In the rows, 128 means zero.
Each row of Y is roughly a mix of the hidden directions of one of 4 groups.
Y:
[[ 87 135 136 130 177 153  74 162 116 158]
 [106 146 167 150 157 175 155 117 155 178]
 [121 110 194 111  89 127 151 152  82 136]
 [175  84  59 135 119 129 134 101 142 128]
 [100 151 175 115  93  94 156 171  94 127]
 [110 135 169 113  91  93 169 160  82 113]
 [127 169 117 121 142 133  52 147  90 141]
 [ 81 149 174 124 106 110 153 174 105 161]
 [ 76 165 133  89 150 124 120 100 113  75]
 [170 161 111 122  68 108 125 115  94  91]
 [ 93  87 138 142 132 147 203 127 153 122]
 [110 144 160 143 165 164 163 118 159 184]
 [ 77 148 177 122 105 112 149 170 105 159]
 [154 138 126 144  74 118 170  72 133  97]
 [127 121 100 188 148 190 138 156 108 129]
 [168 108  86 137 159 163 101  82 157 115]
 [ 84 100 142 125 194 159 124 152 148 154]
 [180  86  61 137 114 123 131 104 130 119]
 [ 83  82 113  99 121  66 140 150 139 135]
 [137 126 133 152  93 136 183  68 145  97]
 [124  78 113 104 134  88 120 141 177 175]
 [123 134  72 150 169 153  96 110 176 145]
 [ 82 112 140 124 189 147 102 160 136 168]
 [191  96  83 144  91 147 119 135 148 112]
 [ 63 154 175 133 161 145 126  98 110 144]
 [ 97 140 165 105  90 106 133 191 108 153]
 [165 105 167 120  91  69 126 110 132 163]
 [ 57 147 135 118 164  95 115 129  86 125]
 [ 96 142 164 108  87  96 148 180  93 126]
 [157 111 176 113  87  71 128 110 119 159]
 [191 105  86 120  90 110 124 161 145 108]
 [168 114  83 137 161 157 103  82 162 117]
 [187  96  89 131  82 140 111 135 151 102]
 [111 120 137 104 149 155 196 133 112  75]
 [ 71 123 127  92 125  65 145 137 128  99]
 [155 113  77 119  98  91 102 176 120  97]
 [ 63 147 137 135 175 110 131 104  85 142]
 [118 154 113 128 169 146  61 166 111 152]
 [143 119  92 144 166 155  88 102 179 159]
 [198 106 107 132  94 146 139 150 172 131]
 [107 118 190 119  96 132 159 162  88 153]
 [141  63 103 130 121 113 115 149 161 182]
 [109 139 167  89 127  58 126  93 131 114]
 [150 176 141 160 142 195 117 113 102 115]
 [191  89  77 127  97 127 126 131 151 111]
 [ 90 161 164 131 171 134 160 136 138 183]
 [145 110  79 122 148 161  76 134 172 154]
 [162 185 159 128 117 183 115 104 103 119]
 [ 93 172 134 106 111  77 123 182 133 147]
 [121 102 133 131 128 113 212 101 162 130]
 [101 144 184 136 155 168 149  83 139 157]
 [ 93 139 175 139 157 173 142  80 138 155]
 [159 118  87 146 164 156 129  67 143 100]
 [178 105  90 135 134 122 115  87 134  70]
 [ 63 133 131 121 163 106 117  88  83 118]
 [108 123  90 103 124  70 100 144  87  92]
 [109 149 183  89 118  68 127 100 117 123]
 [119 111 159 103  97 123  92 186 133 177]
 [103  65  79 116 131  95 142 155 156 130]
 [127 105 187 109  85 114 153 148  78 121]
 [ 90  89 107 101 117  56 137 135 141 113]
 [117  79  96 105 147 122 115 152 178 174]
 [121 141 125 110 157 113  66 184 108 159]
 [158  66 114 151 124 119 119 144 153 186]
 [ 57 166 168 134 150 126 113 136  96 134]
 [108 119 142 103 186 127  82 173 126 160]
 [ 72 107 138 133 188 165 144 146 140 148]
 [165 110  76 123  90 108 103 174 135 100]
 [187 100  82 129  91 124 121 163 151 109]
 [ 76 100 125  80 126  66 138 129 135 118]
 [143 131  92 147 165 150 141  61 135  90]
 [172 156 122 135  73 102 130  76 121 104]
 [136  97 133  78 126 107  93 114 171 180]
 [162 146 128 145  65  99  87  89 125 138]
 [ 96  86 146 113 183 132 133 171 152 160]
 [ 85 169 131 110 115  75 121 177 137 153]
 [125 157  93 113 133 142 173 172  86  86]
 [123 145 168 153 149 179 157 117 158 178]
 [140 139  89 148 166 134 149  62 136  92]
 [165  81 123 180 101 116 144 158 120 167]
 [143 141 127 159  76 121 165  65 139 108]
 [163 155 115 138  62 109 137  85 111 101]
 [170 102 112 153 155 171 131  68 135 107]
 [157 169 109 126  87 130 148 112  88  72]
 [131  81 138 104 110  58 121 122 151 162]
 [112 116  76 117 135  70 111 134  83  99]
 [108 116 131  94 189 132  98 182 122 154]
 [ 98 103 144 122 187 137  98 166 151 169]
 [ 96  81 113  86 116  69 132 142 152 142]
 [143 113 174 112  95  56 133 105 118 142]
 [110  73 101  99 144 103 117 142 176 167]
 [ 98 130 168 105  85  97 141 180  95 135]
 [ 87 126 134 128 180 151  79 159 122 167]
 [132 125 146 117  93  85 165 135  81  75]
 [190 123 127 137  98 156 143 162 178 147]
 [174  95 113 146 153 171 131  70 132 112]
 [107  90 118 146 127 139 207 122 163 131]
 [128 130 159 118  89  89 157 141  81  77]
 [ 88 136 153  86 118  60 137 114 120 102]
 [ 97 171 168 126 105 117  96 182 105 111]
 [ 65 160 168 114 170 111 139 118 110 151]
 [158 124  96 172 131 201 130 151 120 136]
 [179 157 113 120  71  91 128 109 107 101]
 [156 169 109 135  84 135 139  79 102  85]
 [138 171 188 137 109 114 130  96  79 111]
 [139 121 129 159  79 137 171  69 146 103]
 [113 118 128  84 182 126  99 184 111 150]
 [135  60  95 129 113  98 144 161 154 160]
 [181  73 110 125 122 164  91 108 132 104]
 [159 182 117 134  83 112  97 106  89 103]
 [170  98 103 142 156 170 133  69 134 108]
 [158 105  85 118  85 106  90 134 110  78]
 [ 99 118 189 128  96 128 161 160  86 148]
 [145 177 164 156 104 139 135 110  74  94]
 [169 147 124 136  66 103 146  82 123 100]
 [132 117  94 114  97  90  87 146  94  75]
 [168 102  91 141 159 156  96  81 161 126]
 [170 153 116 138  59  85 128 106 118 117]
 [160 151 118 130  79 126 163  89 109  76]
 [169  72 103 141 116 131 120 146 160 181]
 [145 133  85 150 171 165 117  73 155 111]
 [ 74 154 147  78 136  92 131 108 116  88]
 [ 84 126 140  77 121  59 127 120 138 112]
 [132 181 167 147 111 144 133 108  73  93]
 [ 83 173 143 103 134 120 131 107  96  69]
 [ 97 130 161 126 169 153 155  66 136 157]
 [117 136  75 136 163 149  78 112 175 142]
 [ 89 177 111 111 125  81 110 173 150 146]]
Here is one row of each group, with its name. Which group are the others in?
[ 74 124 168 121 138  79 160 126  88 114]
(65)
[162 157 188 130  98 164 140 144 163 150]
(82)
[172 111  76 139 149 141  95  93 159  96]
(102)
[123 127 115 139 105 154 203 112 120  79]
(80)

[108 124 116 136 161 175 100 124 164 191]
(102)
[ 94 144 127 109 189 169 108 165  98 119]
(80)
[184 149 120 120  70  89 113 108 114 107]
(80)
[174  85 101 143 123 156 105 134 161 178]
(65)
[133  95 136 152  97 106 146  74 175 163]
(80)
[133 129  86 149 167 202 122 145 149 133]
(65)
[ 95  66  73 130 145 119 136 161 148 134]
(65)
[144 132  95 131  91 108  95 200 126 108]
(82)
[135 132 133 103  84  95  87 147 100  70]
(82)
